In the rows, zero is written as 128.
name the system of each run:
path 1, D (11 x 18):
[[108 177 104 130 164 150  72 117 114  70 100 139 132 144 153 176 133 161]
 [148 106 121 145  98 138 144  66 157  79 119 160 134 180 131  76 139 150]
 [131 155 122 165 113 138 115  93  78 138 107 158 139 163  70 178  84 122]
 [131 160 119 169 112 119  93 167 138  71 118 185 141 175 170 123 109 117]
 [155  92 114 198  90 149 104  86  82 101 106 129 103 153 135 115 145  89]
 [138 150 127 162  99 168 109 149 150  83 107 164  67 138  87 176  98 102]
 [152 112 133 217  68 131 147 171 142 126 120 165 105 127 141  87  97 102]
 [152 135 142 191 111 162 107 169  83 150 103 139  83  88 118 153 151  55]
 [155 106 151 158 119 135 115 199 178  91 154 149  49  77 134 117 128  80]
 [126  78 145 175  86 141 181 174 125 172 152  89  72  76 109 114 135  67]
 [146 129 150 110 133 143 134 238 151 190 123 106  70  61 121 157 133  85]]
path 2, R (11 x 18):
[[130  86 118 189  97 135 124  97 131 176 119  69 177  83 151 100 132 182]
 [152 167 185  72 144 192 127 128 111 149 119 156 136 116  92 126 204 135]
 [130 118 144 107 170  63 155 128 144 101 145 192 127  74 145  80  80 130]
 [ 91  94  99 123 165 102 164 120  77 151 162  75 108 157 119 146 163  66]
 [161 133 114  76 125 111  82 148 184 130 148  99 105 191 106 166  90 167]
 [ 92 123 117 163  84 124 132  68 155 148 124  76 195  80 134 122 114 178]
 [131 149 158  68 138 200 155 100  89 128  93 160 141 157 107 112 190 160]
 [137 152 120 139 207  78 138 109 148  83 132 198 114  95 149  93  99 160]
 [ 91 122 110 164 142  91 148  87  82 114 187  94 118 175 112 130 166  63]
 [155 145 103  90 108 119  79 121 154 114 112 132 109 209  92 188  71 128]
 [ 72 153  91 186  71 133 125  93 158 106  94  88 171  99 169 135 100 170]]
path 3, A (11 x 18):
[[117 152 115 179 159  87 105 128 211  46 166 153 106  99 152 116 128 124]
 [141 102 145 159  54 157 179 107  75 162 127 102  91 151 100  91 154  79]
 [161 147 130 133 134 116  45 184 161 147 119 131 127 106 103 209  81 115]
 [ 94 107 129 165 103 100 137 133 131  93 155  98 143  84 211  62 169  98]
 [171  88 164 125 134 210 126 136 101 171 107 127  98  91  62 160 166 117]
 [136 151 149 134 133  61 114 175 220 115 171 161 127  74 136 110  78 124]
 [112  76 148 122 106 126 173 137  59 185 174  65 133 132 136  85 178  90]
 [166  98 141  48 170 151  74 170 189 142 116 129 125  99  94 194 128 127]
 [ 91  95 138 116 106  81 176 112 173 112 171 104 151  73 178  47 110 166]
 [123 111 159  70 146 193 178 158  72 219 118 108 146 136  67 154 158 150]
 [150 144 130  54 196  61 101 159 205 116 141 170 157 118 157 111  92 174]]
path 4, V (11 x 18):
[[166  81 105  71 143 130 104 162 145 126  84 125  84 130 151 141  72 164]
 [ 78 127 104 200 131 142 160 120 139 125 142  86 157 107 163 102 159 174]
 [181 156 181  92 107 178 105 125 131 136 113 170 143 143 105 105 183 134]
 [124 127 131 139 175  62 111  98 111 107 140 174 143  75 130 131  78 109]
 [ 90 135 120  84 123 112 178 142 109 136 164  90 108 194 120 128 157  85]
 [187  86  96 131 145 144  75 123 151 128  99 110  91 154 125 154 103 168]
 [ 71 154 114 164  91 135 152  86 164 112 120  97 171  92 145 121 130 163]
 [150 143 174  79 118 183 132 144  71 150  95 176 152 144 117 112 154 141]
 [131 140 111 168 191  81 104 120 116  80 124 176 107  98 157 127 111 102]
 [114 134 131 122  76 104 170 104 113 132 174  90 100 189 107 101 144  83]
 [171 110 105 132 138 151  84 130 136 154  92 124 111 153  83 195  86 149]]
path 5, D (11 x 18):
[[152 117 115 162 109  67 141  45  93 140 119 132 129 114 137  78  96 115]
 [ 85 169 150 109 128 184 101 156  76  96 136 143 134 157 102 188 137 133]
 [164  73  89 159 147  97 129 132 182 102 112 163 130 166 160  95 112 125]
 [123 182 127 173  74 138 123  84  74 142 125  88  94 137 106 141 130 117]
 [144 114 149 120 114 175  90 182 168  98 106 185 151 137 121 155 117 125]
 [136 116 105 195 119  85 152  98 112 120 111 137  95  94 155  85 101 100]
 [125 155 163 131 111 193 120 170  83 124 143 131  90 146  97 156 167 110]
 [171  74 116 167 143 102 116 166 201 124 133 154 116 115 130 122 106 101]
 [109 162 139 157  67 120 150 130  91 156 140  76  84  96 131 118 131  85]
 [148  88 156  99 138 186 106 205 148 137 111 142 121  96 124 153 142 122]
 [133 117 115 159 149  78 173 127 164 144 136 112  82  56 148  86 122 115]]
path 6, N (11 x 18):
[[107 135 144 238 118 125 102 100 129  87 182 119 116  66 110 133 128 120]
 [125 131 165 114  57 172 176 166 127 148  94 178 152 151 108 115 146  64]
 [169  93 116 161 150  69  88 189 121 169 121 131 116  81 166 131  70 102]
 [ 66 113 137 162 123 164 146 171 146 115 176  74 131  98 133 143 198  88]
 [200  88 176 111  72 158 115 149 184 177 124 139 129  99  83 113 121 124]
 [ 74 157 138 153 133  81 164 175 148 163 158 122 146  50 128 140  68 138]
 [109  76 160  50 142 159 163 188 129 171 154  99 167 130 132 112 185 120]
 [178 115 145 100 169  86 102 124 205 165 175 103 104  69  80 142 107 149]
 [ 42 153 144  76  95 124 204 123 156 139 183  78 143 119 100 127 111 164]
 [166  96 136  25 167 136 134 139 134 203 113 125 164 157  93 143 110 193]
 [ 91 171 105  78 206  74 127  93 176 106 165  86 116  89 141 135 116 201]]
path 7, A (11 x 18):
[[129 124 132 131 177  56 129 135  93 173 159 151 200 122 145 104 108 131]
 [104 115 128  45 189 127 149 113  92 111 139 111 102 141 125 140 179  90]
 [143  76 110  81 124 136 140 119 187  87 124 135  85 157 110 127  77 174]
 [ 93 165 105 135  79 121 171 110 143 173 122  73 159 155 129 123 108 180]
 [131 163 140  86 142 159  98 144  77 146  84 158 190 158 149 141 144 159]
 [121 130 109 140 209 104 130  68 126  76 121 176 145 121 143 111 136 156]
 [109 156 123 114 119 139 195  86  98 104 126 147  71 181  82 120 123 115]
 [146 151  87 140 106 103  98 145 130 129 111 131 110 214 123 166  59 136]
 [100 161  85 170  97 120  90  89 112 101 107  79 156 161 187 134 154 125]
 [135 134 130 165 110 204  96  95  90  89  59 168 135 119 121 153 148 127]
 [133 182 117 224 137 108 128 122 136  96 112 189  97  95 126 125  93 121]]
path 8, V (11 x 18):
[[120 169 137 136 171 166 113 192 114 110 139 160 110 155 122 158 135 165]
 [153 109 111 167  92  84 114 113 154 113 115 136 144 125 181  81 131  87]
 [124 139 160 125 114 154 131 102  80 158 157  97 105 114  63 155 144 116]
 [125 127 115 106 140 117 123 178 183 108 110 171 125 135 127 157  72 127]
 [112 114 110 155 106 112 152 134  94 167 120  73 130 109 176  94 143 122]
 [151 137 164 133 132 189  90 151 140 112 149 141 113 130  91 149 167 147]
 [135 112 127 133 119  79 141 115 171 125 116 163 151  78 141 102  85 105]
 [109 145 149 102 139 129 157 151  74 176 165  90 116 138 110 130 155 120]
 [164 100 116 124 158 127  75 163 182  98 133 143 116 145 139 145 121 135]
 [108 104 121 141 100 108 160  83 147 147 133  80 145  85 140  96 139 127]
 [139 144 165  80 153 178 126 153 117 147 137 146 130 139  86 148 149 168]]
path 9, K (11 x 18):
[[149 141 133 138 166 124 131 125  98 169 104 154 145 111 118 130 142 121]
 [112 148 145 116 128 100 116 132 140  99 168 125 125 121 140 114 151  94]
 [129  74 112 124 121 122 132 118 113 145 139  97 133 156 114 135 117 116]
 [116 148 116 107 132 145 121 147 162 127 111 107 111 119 121 168 119 148]
 [141 128 139 149 101 144 119 127 120 121 119 135 136 121 153  95 119 173]
 [136 130 142 124 158 143 141 112 110 142 106 165 146 103 108 125 149 117]
 [122 146 136 107 133  84 131 134 137 110 158 140 118 136 137 108 124 101]
 [119 100 110 135 131 125 136 128 105 150 146  90 139 166 125 137 137 123]
 [133 138 123 105 124 150  98 133 160 119 117 107 115 127 118 164 130 144]
 [124 128 130 153  99 137 128 112 127 113 112 136 137 111 144 110  97 165]
 [131 134 141 120 152 153 157 131 107 137 100 171 134 123 114 120 147 122]]
path 10, K (11 x 18):
[[140 101 133 102 168 114 123 151 148 118 150 155 121 143 106 139 123 107]
 [119 142  96 143 109  95 136 113 150 141 133  81 120 141 150 120 124 131]
 [128 124 149 117 109 180 113 139 100 138 128 117 132 140 101 151 142 150]
 [142 125 120 131 138 117 106 125 165 106  98 158 143  95 147 130 105 133]
 [108 141 133 134 119 127 173 110  85 128 128 130 113 125 136  91 138 129]
 [154 122 140 111 167 125 115 154 131 140 149 151 127 157 100 143 141 114]
 [118 144 103 147 104  92 109 107 153 123 136  87 136 128 155 126 128 116]
 [114 103 143 114 102 179 134 129  92 127 124 114 122 140 103 147 130 139]
 [149 132 116 126 152 121 112 144 172 114  96 162 122 107 137 138  98 141]
 [116 155 132 157 112 122 160 109  96 133 133 120 119 122 151  82 146 138]
 [153 113 153 111 154 139 114 145 117 143 145 155 139 146  86 146 148  97]]
path 11, N (11 x 18):
[[124 165 145  97 115 158 135  94 146 100 135 127 102 145  94 130 164 135]
 [146 125 119 122 112 105 138 103 118 130 111 155 129 155 122 112  67 159]
 [ 97 158  99 128 166 123 131 124  85 127 108 119 141 148 154 147 144 130]
 [160 113 129 112 134 146  85 107 128  85 126 129 109 155 144 115 158 134]
 [129 148 115 172 115 125 133  75 122 103 116 147 109 125 107 130 107 127]
 [122 152 118 131 103 141 138 146  85 123  90 148 128 172 154 121 128 115]
 [157 106 108 170 150 118  81 131 111 113 111 140 132 136 159 131 135 114]
 [117 140 130 169 103 146 120 113 122  89 122 130 107 112 135 126 159  88]
 [157 113 142 161  84 146 125 149 111 130 106 163 118 138 124 115 109  99]
 [125 131 114 188 127 112 121 169 125 142 109 134 135 103 159 134 120  89]
 [130 101 150 151  99 155 109 168 125 125 139 115 133 104 149 121 169  84]]
path 12, R (11 x 18):
[[157  82 141  64 111 140 179 154 128 156 131 128 101 177 118  85 138 126]
 [140 140 116 131 189  89 112 141 134 179 131 106 133  75 129 148  96 170]
 [102 114 159  88 114 126 136 122 137 130 191  91 173 144 128 101 190 116]
 [166  92 128  55 156 120 134  83 136 145  98 141 113 115  91 135  94 152]
 [ 58 163 113 119 162 106 183 123 150 128 163  98 146 110 135 124 135 166]
 [157  93 124  92 149 126 129  78  94 134 152 119 146 205 116  99 154 160]
 [124 181 111 115 174  98 108  66 171 113 125 131 138 106 100 163 115 158]
 [ 68 138 126 118  98 125 169  68 106  83 159 118 152 176 127 103 135 141]
 [149 136  85 124 174 144 120  74 112 111  74 160 120 192 110 157 118 162]
 [ 92 207 104 190 124 105 114  88 153  65 149 127 128 144 152 120 134 156]
 [134 118 126 171  91 161 111  63  72  85 114 158 140 200 102 132 134 111]]

runs to name:
path 13 (2 x 18):
[[135  80 122 129 142  79 123 159  85 152 143 121 131 123 156 117 105  80]
 [122 117 121 137 137 150 125 145 160 121 161  75  76 132 107 156 167 111]]

V
path 14 (2 x 18):
[[140 171 124 180  90 112 128  44 132 146 143 128 191 187 100 104 147 151]
 [ 98 162 138  77 108 150 102 117  81  99  98 169 167 182  99 188 123  75]]

K
path 15 (2 x 18):
[[130  85 135 149 191 156 154 127 102 131 164 161 145 161  82 128 134 176]
 [140 179 110  77 137  71 161 111 177 145 114 139 112 156 114 122 124  97]]

A
path 16 (2 x 18):
[[103 133 148 168 118 183 159 140 160  98 149 136 114 106 111 111 150 171]
 [194 122 140 119 112 117 132 126 135 174  86 172 134 128 116 101 116 107]]

K
path 17 (2 x 18):
[[156  88  85 137 124 107 137 112 168 169 101 112 156 179 120 133 118 121]
 [109 165 123 109 120 150 100 103 113 131 109  75 125  97 139 154 134 176]]

V
path 18 (2 x 18):
[[151  81 152 109 127 137 144 104 165 146 161 132 154 135  79 110 147 136]
 [102 157 119 104 134  76 137 133 114 160 133 119 142 115 117 158  79 109]]

D
path 19 (2 x 18):
[[117 182 141 214 126 140 139 153 131 160 153 122 118  86 102 141 134 144]
 [155 124 167 109  87 123 113 158  92 146 133 170 173 168 136 100 138  84]]

R
path 20 (2 x 18):
[[104 123 153 123 147 125 100 142 171 125 151 131 185  49 129 145 120 156]
 [ 98 116 129  63 146  99 189 112  96 133 119 129 128 115 155  85 144  97]]

D
path 21 (2 x 18):
[[157  59 118 113  79 128 113 125 179 129 123 113 180 173 153  94 119 157]
 [133 164 131 128 142 161 132  82 114 162  82  99 110  50 111 142 153 160]]

R
path 22 (2 x 18):
[[103  78 164  79  76 117 111 134 109  97 187  96 112 123 111 134  88 106]
 [123 103  97 125 154 159 173 148 173 170  86 130 118 127  76 183 106 130]]

N
path 23 (2 x 18):
[[111 154 132  90 190 115 123  96  89  86 150 160 130 159 123 129 141 140]
 [121 107 105 130 138 108 120  97 132 101 171 119 151 216 115 127 123 151]]

D
path 24 (2 x 18):
[[ 93 109 140 114  91 197 141 174 146 109 126 128 100 141  73 194 120  92]
 [158 128 105 160  88 121 153 181 165 171  74 136 121 129 173  88  83 161]]

R
path 25 (2 x 18):
[[147 105 135 108 147 142 110 163  99 175 118 108 138 119 133 142 145 127]
 [120 124 139 119 136 117 106 124 166 110 146 107 130  66 146 123 134 139]]

K
path 26 (2 x 18):
[[ 88 136 140 122 140 153 137 166 108 113 118 149 157 108 157 130 149 126]
 [167  94 127 104 159 111 117 110 126 118 127 135 104 122 144  96 141 126]]

K
path 27 (2 x 18):
[[160  96 137  50 142 114 123 139 126 182  85 121 116  78 107 162 122  60]
 [ 94  95 143  97 140 108 121 164 154  86 187  94 105  76 163 110  92 177]]

A
path 28 (2 x 18):
[[134 178 105  86 119 172 135 115 161 141  92  62  68 141 128 141 160 189]
 [157 124 157 128 113 145 136  99 189 165 119 158 200  91  96  99 120 193]]

D
path 29 (2 x 18):
[[140 130 120 121 134 146 137 127 153 132  69 166 143 103 131 135 121 130]
 [136 155 149 147 138 115 137 114  94 121 144 157 108 105 133  88 125 148]]

D
